0: [-1.42 -1.8   0.74  0.15 -2.08  0.32  0.69 -0.11  0.11 -1.54 -0.36 -0.63  0.19  1.99  0.15 -0.21 -0.35  0.79  0.54  1.2  -0.65  0.82 -0.14 -0.17]
1: [-0.37  3.04  0.71 -0.12 -3.73  0.2   1.34  0.19 -0.21 -1.84 -0.36  1.14 -0.17 -4.88 -0.71  0.05  0.8   0.44  3.05 -0.79 -0.08 -0.53  0.14 -0.4 ]
2: [ 2.94  0.19  0.48  0.53 -1.32  0.19  2.1  -0.11 -0.99 -1.65 -0.61 -3.14  0.14 -0.26  1.51 -1.26 -0.56  0.75  1.16 -1.27 -0.13  0.64 -0.16 -0.48]
3: [ 0.51  0.09 -3.4   0.05  1.28  0.36 -1.78 -1.04  0.03  2.21  3.01  0.12  1.16  1.2  -0.44  0.4  -0.03 -2.33 -0.19  2.21  0.16  1.61 -1.29 -1.22]
4: [ 2.87  0.   -0.85 -0.21 -0.07 -0.93  0.69  0.06 -1.24 -1.1  -0.84 -2.03 -1.65  0.28  1.5   0.54 -1.    0.11  0.46 -0.22  2.42  1.   -0.72 -0.14]
5: [-0.74  0.07  1.11 -0.17 -0.06  0.2   0.5   0.29 -0.03 -0.66 -0.37 -0.13 -0.2   0.18  0.34  0.02  0.13  0.57  0.9  -0.73  0.18 -0.42 -0.16 -0.69]
6: [ 0.01 -1.26  0.93 -0.05 -0.08  0.21 -0.35  0.11  0.26  2.59 -0.37  0.14 -0.13 -0.94 -0.42  0.09  1.78 -0.18  0.23  0.09  0.13  0.67 -0.01  0.31]
7: [ 0.25 -0.66  0.32  0.36  1.26  0.21  0.24  0.06  1.24 -0.54 -0.3   0.54 -0.65  0.66  0.45 -1.11  0.17 -0.29 -0.16 -0.04 -0.38 -0.08  1.13  0.47]
8: [-1.33  0.1  -2.15  0.47  2.3   0.14 -0.71 -2.77  0.03  1.58 -0.98  0.13  2.08  2.19  0.1   0.11  0.54  0.63  0.84 -0.42  0.41 -0.6  -0.94  0.12]
9: [ 3.49 -1.54  1.67 -0.03  1.35  0.74  0.84  0.48 -1.28 -0.06  2.03 -2.62  0.14 -0.41  1.3  -1.27 -2.52 -2.32  0.15 -0.4   0.23 -0.31 -0.39 -1.38]
10: [-1.84 -1.95  0.8  -0.07 -1.92 -0.08 -0.96  0.07  1.4   1.2  -0.5   0.17 -1.01  0.77  0.39 -2.16  0.88  0.37  0.29 -0.55 -0.05 -0.99  1.86  1.23]
11: [ 0.85 -0.09 -2.5  -0.37 -0.21  0.2  -1.55 -0.11 -1.51 -1.21 -0.25  0.15 -1.22  0.71  1.2   0.19  1.11  1.37  0.47  2.84 -0.71  0.74 -0.43 -1.14]
12: [-0.3  -0.32  0.63  0.09 -0.1   0.13  0.33  0.43 -0.18  0.96 -0.81 -0.85  0.3  -0.5   0.21  0.58 -0.06  0.31  0.54 -0.91  0.04 -0.24  0.23 -0.64]
13: [ 1.52  2.09 -5.37  0.01  1.94 -0.72 -2.05  0.15  0.09  3.32  0.61  0.13  1.7   0.23  0.32  0.58  1.24 -1.68 -0.58  3.42  0.19  2.45 -1.05 -0.39]
14: [-0.47  1.4  -0.45  0.03  2.27 -0.37  0.96  0.04  0.03 -1.68 -0.19  0.06  0.34 -0.66  1.21 -0.44 -0.3   0.15  0.55  0.23  0.47 -0.03  0.99 -0.71]
15: [-1.6  -0.02 -1.28 -0.14 -0.07 -0.8  -0.2   0.82 -0.16  0.48  0.13  0.16 -2.06 -0.47  0.73  0.84  0.21 -0.12  1.83  0.21 -1.29 -0.43  0.22 -0.03]
16: [-0.01 -0.71  0.34 -0.21 -0.67  0.13 -0.16 -0.53  0.07  1.03 -0.03  0.21  0.21  0.69  0.24 -1.03 -0.88  0.11 -0.14 -0.14 -0.76  0.86 -0.48  0.42]
17: [-0.31 -0.06 -2.13 -0.08 -0.06 -1.68  0.8   0.11  0.84 -0.45 -0.13  0.09 -3.99 -0.55  1.12 -1.74  0.51  0.55  1.49  0.3   0.38 -0.77  1.99  0.1 ]
18: [-0.4   0.16 -1.53 -0.17 -0.02 -0.92  0.98  0.13 -0.07 -2.12 -0.83 -0.54 -2.29  1.57  0.77  3.22 -0.71  0.09  0.51  0.88  3.45  0.59 -0.26  0.04]
19: [-0.18 -1.7   0.61 -0.25 -3.46 -0.35 -0.89  0.1  -0.05  0.82 -0.36 -0.56  0.07  1.27 -0.26  0.05  1.39  0.46  0.29  1.39 -2.28 -1.35  0.67 -0.31]
20: [-0.36  0.02  0.73 -0.11 -0.03  0.1  -0.66  0.18  0.14  1.51 -0.4   0.22 -0.99 -0.42  0.21  0.8   0.54 -0.9   0.13 -1.85 -0.01 -0.48 -0.02 -1.37]
21: [-1.1  -1.1   0.59  0.04 -0.07  0.24  1.14  0.05  0.94 -0.81 -0.21  0.08  0.12 -0.15  0.66 -0.16 -0.56  0.    0.77 -0.16  0.29  0.82 -0.3  -0.28]
22: [-0.37  0.55  1.08  0.18 -1.73  0.6   0.16  0.    0.16 -0.44  0.21  0.13  0.17 -0.09 -0.97 -0.12  1.43  0.82  1.14  0.6   0.21 -0.36  0.82 -0.31]
23: [ 0.24 -0.03 -0.11 -0.06 -2.92  0.25  1.54  0.31 -0.17 -1.52  0.11  0.21  0.22 -0.84 -0.17  1.79 -0.51  0.58 -0.15  0.3  -0.15 -1.27 -0.48 -0.05]
24: [-1.32 -1.28  0.75 -0.01 -1.33 -0.01 -0.61  0.17  0.89  1.23 -0.7  -0.33 -0.59  0.28  0.45 -1.21  0.69  0.26  0.38 -0.78 -0.05 -0.85  1.36  0.37]
25: [ 1.74 -1.22  0.94 -0.03 -0.13 -0.04  0.04  0.41 -0.53  1.37  0.94 -1.6   0.15 -0.3   0.85 -0.3  -1.57 -2.36 -0.46 -2.23 -0.75  0.47 -0.79  0.02]
26: [-0.28  0.1  -0.07  0.1  -0.1  -0.36  0.04  0.29  0.3   0.99 -1.04 -0.87 -1.03 -0.31  0.64  0.82  0.17 -0.16  0.38 -1.06  1.21 -0.36  0.62 -0.49]
27: [ 1.34 -0.45  0.7   0.23 -0.59 -0.54  0.23  0.44  0.7   0.27 -0.21  1.07  0.32  0.28  0.48  0.07 -0.68 -0.75 -0.06 -0.41 -1.02  0.47 -0.4   1.18]
28: [-0.45  0.04 -1.53 -0.21 -0.05 -1.14  0.43  0.04  0.35 -1.11 -0.63 -0.33 -2.89  0.85  0.89  1.97 -0.45 -0.07 -0.45  0.38  2.47  0.38  0.26  0.44]
29: [ 0.48  1.3  -3.37  0.04  1.31 -0.17 -1.42  0.03  0.34  1.94  0.35  0.25  1.15  0.47  0.36  0.46  0.57 -1.4   0.13  2.5  -0.11  1.96 -0.92 -0.17]
30: [ 0.61 -0.17 -0.85  0.09 -0.06 -0.9   0.26  0.08  0.8   0.19 -0.71 -0.73 -2.45  0.38  0.93  0.33 -0.5  -0.52 -0.04 -0.59  2.57  0.49  0.57  1.03]
31: [ 1.02  1.4  -3.34  0.01 -0.12 -0.34 -1.67  0.05 -0.14  0.12 -0.05  0.22  0.42  0.37  0.99  0.1   0.39 -0.62  0.29  2.24  0.18  0.19  0.12 -0.73]
32: [-1.3  -0.79 -0.29 -0.27 -0.47  0.1  -1.19 -1.1   0.05 -2.05  1.61  0.11  1.48 -0.02 -0.05  0.16 -0.55  1.32 -1.17 -0.63 -0.52  1.01 -0.39 -0.02]
33: [-0.21 -0.26  0.86 -0.42  1.53  0.22 -0.17 -0.04  0.58  0.33 -0.73  0.3   0.12 -0.54  0.26  0.5   0.34  0.17 -1.07  0.09  0.14 -0.39  0.16 -0.46]
34: [-0.3  -0.04  0.37 -0.12  3.16 -0.27  1.14 -0.09 -0.1   0.17 -0.13  0.11 -0.19 -0.65  0.42 -1.91  0.26  0.46 -2.57 -0.88 -0.26  0.65  1.69 -0.03]
35: [-0.32  0.74  1.74 -0.18  1.12  1.08 -0.4   0.11 -0.51  1.04  0.45  0.43  0.23 -0.28 -0.52  0.37  1.85  0.33  0.86 -0.17 -0.07 -2.82  0.97 -0.26]
36: [-0.6  -0.04  0.98 -0.04 -1.18  0.36  0.23  0.01  0.52 -0.49  0.1   0.18  0.17 -0.22 -0.49 -0.91  0.81  0.44  1.03  0.37  0.26 -0.03  0.97 -0.24]
37: [-0.07  0.11  0.67 -0.15 -4.29  0.23  2.59  0.11 -0.2  -2.75  0.17  0.22  0.18 -1.52  0.    2.49 -0.45  0.73 -0.13 -0.1  -0.28 -2.45 -0.24 -0.4 ]
38: [ 0.88  0.58  0.72  0.3  -1.56 -0.47  1.19  0.1   2.08 -1.02 -0.36  1.51 -0.73 -2.15  0.49 -1.21 -0.31 -1.09  1.4  -0.84  0.17  0.48  0.84  1.48]
39: [-1.54 -0.77  0.5  -0.48 -1.19 -0.1  -0.87  0.01  0.2  -0.73  0.57 -0.59  0.99  1.01 -0.7  -0.01 -0.14  0.89  0.36 -0.48  0.    0.08 -0.21  1.05]

[ 0.38 -1.44  1.13 -0.02 -0.08  0.21 -0.31  0.13  0.07  3.29 -0.39  0.11  0.14 -1.2  -1.1   0.01  2.44  0.04  0.31  0.45  0.17  1.1   0.    0.31] -> 6 12 20 33 16
[ 0.73  0.1  -1.5  -0.37 -0.14  0.22 -1.   -0.08 -1.13 -0.81 -0.22  0.36 -0.81  0.18  0.47  0.07  0.57  0.97  0.38  1.84 -0.47  0.7  -0.48 -0.77] -> 11 31 16 5 15
[-0.32 -0.02  0.03 -0.02  3.58 -0.48  1.37 -0.18 -0.07 -1.31  0.03  0.11  0.19 -0.26  0.49 -2.76 -1.02  0.98 -4.07 -0.01  0.09  1.05  2.53  0.  ] -> 34 7 14 33 21
[ 1.07  2.5  -2.42  0.19  1.66  0.18 -1.39  0.15 -0.18 -0.26 -0.18  0.3   1.43  0.83  0.41 -0.25  1.31 -0.46  1.07  2.65 -0.01 -2.58  1.05 -1.19] -> 31 14 29 11 35
[ 0.6   0.16 -1.25 -0.04 -0.13 -1.39  0.33  0.58  0.19  0.74 -0.09  0.13 -2.28 -0.39  0.99  0.3  -0.67 -0.19  0.11 -0.2  -0.92  0.56 -0.54  0.25] -> 15 27 26 30 16
[-1.15 -0.2   0.79 -0.34  0.78  0.05 -0.3  -0.07  0.36  0.24 -0.65  0.26  0.16 -0.59  0.36  0.15  0.45  0.28 -0.42  0.13  0.23 -0.5   0.21  0.08] -> 33 5 12 21 26
[ 0.79 -0.02 -0.53  0.91 -0.07 -0.47  0.48 -0.04  0.27 -0.82 -0.22  0.77 -1.16 -0.36  0.73 -0.26  0.64 -0.17 -0.95 -0.03 -0.52 -0.14  0.6  -0.81] -> 7 33 5 27 26
[ 0.04 -0.16  0.19 -0.34  0.    0.28 -0.39 -0.81  0.16  0.93 -0.03  0.25  0.31  1.19  0.16 -0.27 -0.8   0.03 -0.03  0.11 -1.15  0.71 -1.13  0.42] -> 16 27 39 21 12
[-0.31  0.27  1.06 -0.3   0.23  0.    0.39 -0.02 -0.09 -0.4  -0.34  0.25 -0.27 -0.58  0.75 -0.45  0.18  0.49  0.42 -0.52  0.27 -0.45 -0.16 -0.72] -> 5 12 33 21 36
[ 0.96 -0.25  0.9   0.06  0.13  0.23  1.02  0.23 -0.35  1.13 -0.37 -0.78  0.15 -1.49  0.38 -0.45  1.15  0.15  1.06 -1.53 -0.27  0.36 -0.21  0.35] -> 12 6 5 26 20
[-1.65 -3.63 -1.53 -0.13  3.91  0.2   0.14 -3.17  0.08 -1.2   3.72  0.14  0.17  2.91  0.43 -0.03 -4.46 -3.28 -1.1  -0.37  0.24  1.99 -2.81 -2.47] -> 3 32 21 9 25
[-0.57 -2.34 -0.7  -0.05 -1.41 -0.08 -0.65 -0.99 -0.09  1.38  0.77  0.13  1.17  0.7   0.09 -1.73 -0.75 -0.9   0.   -0.59  0.09  0.07  0.4  -0.4 ] -> 16 24 39 21 36
[-1.    0.04 -1.33  0.25  1.89  0.12 -0.68 -1.79 -0.44  1.24 -0.79 -0.22  1.46  1.28  0.2   0.28  0.44  0.7   0.37 -0.47 -0.01 -0.45 -0.77  0.1 ] -> 8 33 12 16 5
[ 2.12  0.7   0.78  0.31 -2.85 -0.29  1.58  0.61 -0.81 -2.06 -0.44 -1.71  0.28 -1.45 -1.17 -1.09 -0.99  1.27  1.63 -0.26 -0.33  0.6  -0.46  0.69] -> 2 23 22 36 5
[ 0.15  0.95 -0.24  0.16  2.49 -0.21  0.62  0.09  0.61 -1.08 -0.2   0.46 -0.13 -0.62  0.94 -0.8  -0.06 -0.19  0.19 -0.09  0.29 -0.13  1.23 -0.22] -> 14 7 33 34 5
[ 0.44 -0.1  -1.42 -0.25  0.12  0.2  -1.18 -0.03 -1.02 -0.37 -0.63 -0.29 -1.34  0.33  1.16  0.05  1.72  1.22  0.78  2.01 -0.46 -0.3   0.2  -1.06] -> 11 31 15 5 22
[-0.01 -0.16  0.77  0.22  1.    0.23 -0.04 -0.02  0.35  0.35 -0.66  0.24  0.14  0.18 -0.15  0.51  0.32  0.05 -1.92 -0.06 -0.4  -0.87  0.16 -0.29] -> 33 7 12 5 20
[ 0.47  0.1  -1.65 -0.02 -0.16  0.27 -1.09  0.06 -0.91 -0.91 -0.44 -0.58  0.07  1.48  0.52  0.58  1.33  1.01  0.82  2.69 -1.33 -0.52  0.17 -0.83] -> 11 31 22 15 19
